(in the rows, 128 means zero)
One turn or mirror swaps these rows in pairs. Which row does each one swap with?
J427: 135,149,127,148,144,118,93,137,119,114,126,124,138,137,131,103,134,144,121
J546: 124,146,129,122,131,127,146,160,132,130,122,120,127,119,131,92,115,118,115
J706: 128,154,138,107,119,114,122,138,137,166,125,109,135,138,119,105,108,140,119
J261: 122,158,116,114,129,120,137,153,138,140,132,113,131,130,134,109,128,113,125
J218: 94,137,154,140,123,133,126,132,116,128,155,127,131,115,125,125,103,121,136
J839: 136,128,121,112,142,142,133,153,112,121,123,121,136,137,114,99,126,129,119
J425: 105,138,152,113,118,115,115,105,129,128,120,116,139,125,114,98,119,157,131
J151: 126,157,147,110,139,104,118,138,119,138,142,136,128,142,131,71,111,122,128
J605: 108,139,137,132,119,119,137,131,118,123,160,121,118,114,137,133,123,133,136
J767: 126,145,135,140,120,110,115,107,103,146,151,135,130,120,102,107,117,123,110
J587: 133,146,122,135,124,112,106,137,127,140,109,119,141,126,125,96,134,146,106
J933: 126,142,136,112,114,120,126,131,141,164,133,116,134,144,122,105,100,144,134
J46: 114,148,134,140,123,123,138,114,125,125,158,122,121,123,131,132,118,122,138
J556: 133,155,142,106,122,110,109,135,117,143,131,139,128,136,129,78,118,115,125
J479: 126,123,117,130,149,146,107,143,117,130,138,127,127,121,110,108,136,129,118
J980: 106,133,138,102,153,142,118,131,113,115,155,127,123,131,124,110,119,133,144
J530: 100,117,140,93,137,135,124,128,115,128,129,136,122,124,127,102,122,141,134
J317: 105,137,140,135,132,124,134,122,124,124,168,125,113,116,124,130,114,132,130
J189: 143,144,125,130,134,118,102,135,122,119,109,119,143,129,125,97,134,147,115
J735: 128,151,133,108,119,122,129,129,141,164,126,118,135,141,110,107,109,143,124
J788: 135,147,124,130,130,121,96,138,132,125,120,123,135,141,135,91,141,143,115
J831: 121,147,143,132,136,109,103,106,100,140,154,129,134,121,101,107,112,117,124
J124: 97,132,151,127,132,115,107,103,114,121,130,116,144,122,116,104,114,154,127
J821: 128,146,141,120,118,115,134,128,145,165,125,115,138,136,120,107,101,137,125
J230: 134,141,128,138,113,116,100,124,131,129,125,134,122,137,125,107,139,153,114
J655: 110,147,142,137,126,112,127,138,96,117,151,137,118,115,123,129,122,120,127
J76: 127,144,144,153,143,111,115,136,114,143,148,128,137,142,141,126,97,134,129
J145: 114,119,143,111,130,145,125,121,112,118,156,130,121,137,113,122,121,144,136
J199: 122,145,145,148,146,121,109,141,101,138,144,138,139,142,132,125,97,141,130
J390: 128,139,133,151,141,117,113,141,102,144,143,124,143,140,132,124,94,137,129
J410: 119,133,149,127,137,101,134,97,108,131,144,133,130,113,124,106,120,121,123
J694: 145,141,144,132,136,117,120,132,136,134,140,134,124,127,130,76,130,111,121
J913: 117,137,136,104,161,138,112,137,123,117,162,125,130,135,130,107,121,137,137
J65: 108,139,154,127,152,105,112,123,118,118,122,113,143,127,115,91,108,155,132
J750: 119,156,142,109,125,119,135,152,140,133,138,114,118,121,106,92,125,116,131
J727: 112,133,157,120,130,118,101,106,124,116,135,124,135,126,119,105,118,160,137
J866: 101,138,160,129,139,109,98,116,123,126,146,122,134,128,128,104,113,161,137
J459: 123,126,125,114,114,150,129,131,112,132,123,133,140,114,113,110,122,130,107
J960: 122,145,136,130,128,127,142,163,135,128,133,106,131,113,125,95,118,121,130
J714: 125,153,138,132,129,129,146,150,134,127,124,115,135,124,132,91,109,110,134
J876: 120,144,151,146,138,117,103,139,101,142,149,127,137,136,132,128,98,142,125
J196: 127,131,116,116,123,154,126,140,113,130,122,129,130,120,112,107,130,124,115

J727 is swapped with J189
J750 is swapped with J655
J706 is swapped with J876
J230 is swapped with J65

One turn or mirror swaps these rows in pairs. Which row does each one swap with?
J723: 100,116,140,130,126,116,122,131,138,114,118,115,148,126,139,135,110,125,127,133,139,159,126,144,158,136
J231: 130,152,129,115,140,101,133,142,104,96,133,144,132,119,121,135,131,134,113,126,117,119,120,131,144,139
J632: 130,144,131,140,146,115,107,134,107,148,128,104,142,135,137,130,129,135,113,137,140,137,127,109,113,146
J719: 148,138,124,128,126,107,144,124,124,98,107,125,129,124,144,132,138,124,131,129,127,124,144,153,152,119
J945: 134,135,132,135,117,114,115,129,129,119,123,145,145,120,142,128,99,132,127,133,141,154,124,112,108,138
J157: 120,104,123,127,123,114,137,127,127,139,114,120,122,147,144,131,134,139,138,111,125,140,142,146,124,122
J583: 134,138,127,136,135,145,106,129,148,128,109,132,127,133,129,100,137,136,125,150,125,118,134,134,121,138
J181: 113,143,127,125,130,117,132,125,104,122,120,148,146,121,137,127,145,133,123,135,137,150,92,138,148,119
J923: 138,131,115,131,130,122,121,133,131,124,122,118,133,127,130,131,135,134,122,123,142,138,107,115,182,114
J45: 141,136,121,118,154,144,122,114,114,91,127,144,129,118,125,125,134,127,142,125,131,128,129,136,150,131
J610: 147,129,147,127,154,122,128,123,134,119,126,115,117,123,161,131,158,138,139,134,141,148,127,134,142,119
J253: 127,137,119,140,122,101,123,121,104,109,140,124,136,112,146,111,144,147,127,125,111,136,107,118,158,137
J654: 134,149,156,114,138,122,144,136,105,114,118,130,142,120,110,119,123,153,121,122,121,132,117,138,143,129
J109: 110,120,124,128,133,117,131,126,146,123,121,126,114,125,157,124,133,148,133,132,136,134,131,135,96,133
J354: 142,142,116,131,150,112,136,147,124,106,127,112,135,130,135,127,133,156,123,130,160,104,125,140,135,125
J288: 122,160,142,126,144,120,124,131,121,121,123,113,136,125,107,127,160,136,133,133,130,132,128,123,106,142
J156: 107,125,112,128,127,118,130,131,98,127,117,151,124,128,111,125,124,138,132,130,127,121,138,138,134,144
J132: 129,130,149,138,120,115,111,123,130,93,130,126,131,126,131,140,147,146,100,129,137,111,130,108,138,153
J458: 115,125,114,130,134,122,135,122,134,122,119,137,127,130,145,126,136,140,133,132,126,112,123,92,162,147
J141: 93,139,136,129,139,117,121,132,130,120,124,129,140,138,148,126,157,148,131,131,129,114,138,153,154,133
J914: 95,136,141,129,122,120,130,132,131,140,121,124,129,139,149,124,120,133,130,133,142,138,108,138,121,116
J78: 142,147,125,133,135,125,125,123,119,122,122,109,112,127,141,127,149,145,130,132,138,142,122,131,181,129
J482: 148,123,115,138,138,102,106,147,135,100,127,122,121,132,150,138,127,134,107,136,147,135,131,135,131,141
J272: 114,133,118,131,138,118,120,128,125,124,119,108,137,129,115,116,117,119,132,132,129,124,122,138,127,175
J780: 145,140,129,136,122,90,123,137,119,133,135,107,134,117,145,144,125,154,115,138,140,138,121,107,129,151
J465: 128,146,149,128,117,124,119,121,138,119,122,121,134,138,135,129,129,154,134,134,138,164,146,145,108,130
J311: 139,118,129,127,115,105,125,113,129,98,128,116,120,121,160,136,134,137,139,116,128,127,119,131,159,149
J528: 116,130,136,130,138,126,116,134,128,111,127,127,142,148,136,111,156,134,106,133,133,107,126,141,108,141
J187: 96,158,128,135,119,115,134,125,123,123,121,129,122,125,126,150,114,131,117,130,137,136,112,116,147,132
J333: 160,127,126,118,133,104,132,125,125,109,144,104,139,119,137,142,124,138,115,125,141,126,130,116,115,143
J137: 130,132,132,129,128,115,130,127,106,122,120,109,157,124,125,129,134,140,126,134,123,164,148,152,154,121
J255: 146,133,135,130,122,121,129,124,94,127,118,130,134,118,115,122,133,138,139,131,125,145,103,153,150,143
J235: 129,133,123,130,154,126,110,129,107,119,133,144,119,133,134,125,146,136,108,136,138,135,111,122,108,119
J622: 133,143,117,133,151,140,132,139,138,120,122,131,136,131,137,116,130,136,130,138,144,123,167,136,135,138
J740: 154,120,133,132,118,127,126,128,100,123,117,136,128,128,121,118,139,141,127,134,126,169,140,132,129,143
J941: 134,144,127,142,148,142,137,122,136,125,116,127,128,128,136,120,133,111,142,145,128,126,150,151,140,146
J161: 129,129,148,123,136,113,124,119,117,132,146,111,127,128,118,134,130,134,125,125,141,133,107,97,123,153
J5: 132,127,131,121,109,111,145,111,117,124,120,129,121,125,162,123,132,129,141,111,124,141,123,135,158,131
J736: 144,145,112,135,143,125,111,132,129,120,114,120,138,122,148,128,137,135,127,137,147,129,163,145,120,130
J158: 139,132,124,129,112,121,133,127,167,118,123,139,150,143,143,124,146,123,130,129,137,132,141,125,132,134
J419: 153,121,132,129,135,117,136,125,108,126,121,126,157,120,111,140,130,137,129,131,133,168,135,133,140,133
J175: 139,114,117,115,112,114,129,113,109,113,140,119,131,112,145,134,145,130,117,113,125,142,122,121,153,143
J846: 117,124,123,132,126,117,127,132,107,132,122,127,157,117,152,122,143,128,124,143,131,120,138,112,172,140
J553: 142,135,147,129,130,119,124,124,152,126,121,105,116,142,151,128,151,138,127,135,119,141,129,122,107,144
J62: 135,139,152,135,162,128,111,113,125,112,129,135,135,112,117,126,149,138,122,158,128,137,125,121,135,139
J6: 132,137,121,125,127,119,102,127,124,136,116,115,128,107,141,128,119,126,117,133,127,104,121,144,125,115
J688: 116,134,133,126,118,110,116,123,156,124,122,101,108,136,141,125,123,131,131,133,124,152,120,117,120,133
J83: 128,119,125,133,122,124,132,126,121,124,121,123,144,134,114,124,128,138,142,136,135,100,151,120,162,139
J954: 106,138,129,131,123,120,112,125,138,126,124,109,139,113,139,120,135,125,133,133,125,119,122,116,101,146
J959: 141,146,129,129,131,125,127,127,149,132,115,159,145,122,125,128,137,153,122,136,130,109,134,135,121,132
J764: 147,113,143,139,132,102,124,128,120,98,121,126,135,130,159,126,160,149,115,132,132,118,108,132,138,134
J39: 133,134,138,117,137,102,105,123,105,122,114,128,135,123,130,141,146,132,110,125,138,143,116,126,113,107
J849: 104,139,119,125,127,117,147,122,150,122,121,119,145,122,148,121,117,152,132,132,131,148,137,116,158,137
J207: 148,131,131,126,117,119,118,136,158,122,115,118,146,122,154,129,152,146,131,139,127,121,108,124,123,132
J284: 144,128,112,126,125,124,101,121,123,109,135,142,136,113,135,112,130,135,122,154,124,148,118,110,156,144
J898: 148,125,131,142,150,107,119,132,139,112,103,137,124,108,126,133,151,159,133,152,135,130,125,133,142,127
J555: 111,130,132,130,124,118,134,120,134,123,119,106,149,119,155,121,110,135,116,133,128,113,143,110,157,138
J552: 126,141,113,130,123,128,127,106,109,115,128,155,145,123,130,124,146,139,131,120,117,121,136,123,153,120
J286: 107,149,119,125,142,129,128,122,154,130,123,99,121,127,148,124,141,131,119,130,126,141,130,117,123,152
J429: 155,129,133,122,140,130,124,124,133,113,118,134,128,119,124,119,160,144,123,123,136,165,129,127,162,143
J905: 93,113,138,132,139,122,138,126,119,120,121,140,151,123,124,122,160,132,130,133,130,126,119,144,149,144
J802: 112,120,145,127,132,128,123,124,115,128,130,125,125,130,116,123,102,147,136,125,132,127,135,151,131,117
J768: 121,128,122,126,135,118,123,129,142,128,123,136,132,135,90,123,148,139,135,131,129,153,134,138,117,143
J784: 126,140,134,123,119,114,137,130,117,127,127,106,133,133,147,103,116,146,129,103,131,133,102,144,145,125
J397: 132,139,137,146,136,101,142,147,132,96,131,121,144,131,139,117,125,130,128,142,117,123,133,133,158,154
J193: 105,149,142,125,136,116,112,120,146,120,121,155,152,122,121,126,129,143,116,130,127,134,129,121,121,144
J664: 130,116,131,125,112,137,106,117,137,141,106,106,131,139,125,140,135,132,126,120,139,127,139,130,118,139
J748: 133,112,144,127,138,115,135,133,157,126,123,142,166,117,141,128,137,129,131,132,135,122,134,121,121,146
J179: 128,131,115,117,135,147,131,131,135,134,124,120,124,144,120,138,121,117,130,117,128,129,136,145,124,141
J438: 144,152,139,121,132,122,144,137,111,99,127,112,137,145,140,128,124,135,133,108,135,158,114,130,137,139
J314: 125,123,131,129,129,138,105,140,140,127,126,99,139,141,128,139,131,147,130,114,155,122,123,124,124,151
J704: 130,110,141,128,139,98,147,112,119,104,135,121,129,112,147,125,139,140,129,132,118,145,111,140,149,120
J211: 121,134,143,135,124,111,108,136,121,129,114,112,138,110,136,115,148,172,122,134,120,142,121,144,153,142
J630: 133,141,127,123,151,110,146,150,108,119,140,134,130,134,144,116,111,150,122,119,124,148,116,124,138,129
J221: 118,117,137,127,121,124,125,120,138,127,117,125,169,126,120,131,125,159,124,135,142,146,122,129,138,107
J399: 148,149,136,137,148,123,113,122,115,131,119,115,134,127,115,134,124,153,138,143,148,144,124,102,131,133

J664 is swapped with J78
J846 is swapped with J632
J187 is swapped with J132
J6 is swapped with J211
J288 is swapped with J552
J905 is swapped with J235
J748 is swapped with J630
J583 is swapped with J255
J141 is swapped with J39

